Look-ups in named tables: a row name and a column name give one cell, copied from the table.

zisefig =
         rotafa   ledeb   loged   vomin
vifa     -0.107  -0.456  -0.036  -0.006
muzuf    -0.762  -0.041  -0.144  -0.086
nim       0.045   0.098   0.035   0.062
nisativ   0.045   0.097   0.034   0.063
tafiva    0.063   0.096   0.050   0.069
nizifab   0.048   0.049   0.052   0.054
bif      -0.810  -0.027  -0.146  -0.086
mes       0.050  -0.635  -0.211  -0.136
ropag    -0.143  -0.533  -0.052  -0.017
tabobas   0.043   0.062   0.065   0.063
simidot   0.062   0.038   0.047   0.050
lopufab   0.419   0.570   0.065   0.055
duzopu    0.031   0.124   0.059   0.080

vomin of tabobas = 0.063
loged of mes = -0.211
vomin of lopufab = 0.055
rotafa of tabobas = 0.043
ledeb of nizifab = 0.049
vomin of duzopu = 0.080
Which row has the largest rotafa? lopufab

tik.tsv
	sesumel	gib	bina
bimonog	126	119	48
vof	126	119	122
tigepop	142	74	122
diluvag	126	227	122

diluvag, gib -> 227
diluvag, bina -> 122
vof, gib -> 119
tigepop, bina -> 122
bimonog, bina -> 48
tigepop, gib -> 74
vof, bina -> 122
bimonog, sesumel -> 126
diluvag, sesumel -> 126
bimonog, gib -> 119
vof, sesumel -> 126
tigepop, sesumel -> 142

dil:
|  | nuvap | mem |
|---|---|---|
| roko | 70.68 | 22.84 |
| dutupa | 61.30 | 16.50 |
| gog | 79.62 | 23.48 |
| tagag | 63.55 | 58.65 |
| sukeboz | 59.76 | 28.41 |
| pelop | 7.69 | 13.68 |

What is the mem of sukeboz in dil?
28.41
What is the mem of tagag in dil?
58.65
What is the mem of dutupa in dil?
16.50
What is the mem of gog in dil?
23.48
What is the nuvap of roko in dil?
70.68
What is the nuvap of pelop in dil?
7.69
What is the nuvap of sukeboz in dil?
59.76
What is the mem of roko in dil?
22.84

rul =
,mekagit,ris,kez,rekuge,sizefit,saduzu,gud,nalike,ger,tav
pil,186,174,169,177,209,104,230,195,144,125
mus,176,160,190,172,196,136,213,170,156,153
zumezol,205,190,216,102,219,132,146,125,154,160
virore,148,167,198,157,155,189,142,127,177,188
vir,139,206,186,134,142,190,83,110,179,183
rofo,60,197,180,205,66,253,75,101,209,215
fozos,203,181,129,106,176,148,106,166,149,148

virore, nalike => 127
virore, saduzu => 189
mus, mekagit => 176
fozos, tav => 148
pil, tav => 125
zumezol, kez => 216
zumezol, nalike => 125
zumezol, tav => 160
rofo, rekuge => 205
Which row has the largest ris? vir

vamekev:
|  | gek | bepap | guv | zesi | bisimu | tuk | gebugan | favudap | ruf |
|---|---|---|---|---|---|---|---|---|---|
| rab | 133 | 122 | 220 | 142 | 224 | 107 | 142 | 200 | 153 |
| kobu | 134 | 122 | 61 | 112 | 53 | 202 | 130 | 67 | 106 |
| senu | 143 | 135 | 49 | 106 | 41 | 226 | 133 | 71 | 114 |
| gigal | 134 | 122 | 61 | 112 | 53 | 202 | 130 | 67 | 106 |
| pefabo | 141 | 137 | 46 | 108 | 39 | 218 | 132 | 60 | 107 |
| ranoke | 138 | 130 | 52 | 110 | 44 | 211 | 131 | 61 | 106 |
| beme | 124 | 109 | 250 | 154 | 254 | 77 | 146 | 220 | 156 |
| bevev | 142 | 138 | 45 | 107 | 38 | 221 | 132 | 61 | 109 |
| revivi | 127 | 114 | 243 | 149 | 245 | 87 | 144 | 215 | 157 |
| seni | 126 | 110 | 249 | 151 | 251 | 84 | 145 | 222 | 159 |
| mep | 132 | 116 | 238 | 144 | 238 | 103 | 144 | 220 | 163 |
| zevu | 140 | 136 | 47 | 109 | 40 | 216 | 132 | 59 | 106 |
| ninidul | 125 | 113 | 242 | 151 | 245 | 83 | 144 | 210 | 153 |
| feki | 122 | 105 | 233 | 149 | 239 | 80 | 143 | 203 | 147 |

What is the bepap of revivi in vamekev?
114
What is the bepap of mep in vamekev?
116
What is the zesi of ninidul in vamekev?
151
What is the bepap of ninidul in vamekev?
113
What is the guv of revivi in vamekev?
243
What is the bepap of zevu in vamekev?
136
What is the bisimu of seni in vamekev?
251
What is the ruf of gigal in vamekev?
106
What is the bisimu of bevev in vamekev?
38
What is the ruf of seni in vamekev?
159
What is the guv of pefabo in vamekev?
46
What is the guv of bevev in vamekev?
45

losofar =
,fepu,nisuler,fef,zule,feza
gogofe,991,651,491,479,787
nelutev,698,432,289,853,886
rulok,890,294,794,729,605
difu,941,274,368,699,420
mafot,394,638,798,825,686
pesitu,842,581,929,710,506
pom,458,467,483,599,647
vupetu,485,623,622,587,588
nif,471,365,720,665,674
kadotif,442,889,843,463,602
litola,769,232,658,833,753

fef of kadotif = 843
nisuler of nif = 365
zule of gogofe = 479
fef of nelutev = 289
fepu of difu = 941
fepu of pom = 458
fef of vupetu = 622
fepu of vupetu = 485
nisuler of mafot = 638
zule of nelutev = 853
nisuler of pom = 467
zule of difu = 699
fepu of kadotif = 442
nisuler of difu = 274
feza of vupetu = 588
zule of nif = 665
fef of rulok = 794
nisuler of pesitu = 581
Row with the largest zule: nelutev

Table bedud
	dazi	kirepor	lopedaz	nek	nur	vepe	fugeso	vok	vudalo	bemipet
rutupiv	5.0	4.3	5.2	3.5	4.4	4.5	5.3	3.5	3.7	4.3
leses	3.3	3.9	3.5	5.9	3.3	4.6	2.4	3.5	3.8	3.5
ril	4.6	6.3	4.1	5.3	5.5	2.0	4.1	5.9	6.5	6.1
tofados	3.9	4.2	5.7	3.5	3.8	4.8	6.2	4.9	3.5	5.3
rig	5.7	4.0	2.2	5.4	5.5	5.1	3.9	4.5	4.7	2.9
getu	5.9	4.5	4.1	4.8	6.4	2.8	4.0	5.9	5.2	4.5
vesuf	2.5	6.0	4.6	4.9	4.2	2.9	3.3	6.0	7.3	6.3
lezo	2.6	5.3	4.5	4.3	4.5	2.8	3.9	4.7	5.0	5.7
nuba	5.1	4.6	2.8	5.2	3.2	5.8	4.0	3.7	6.8	3.3
lomak	3.2	5.6	4.7	3.5	3.5	4.4	3.3	4.6	5.1	4.9
dis	4.4	2.7	5.9	3.1	5.9	4.4	5.4	4.0	2.3	3.7
peb	1.8	7.2	5.2	5.3	3.8	0.4	4.5	6.4	8.8	7.0

lopedaz of dis: 5.9
kirepor of vesuf: 6.0
nur of getu: 6.4
vudalo of ril: 6.5
fugeso of dis: 5.4
nur of rig: 5.5

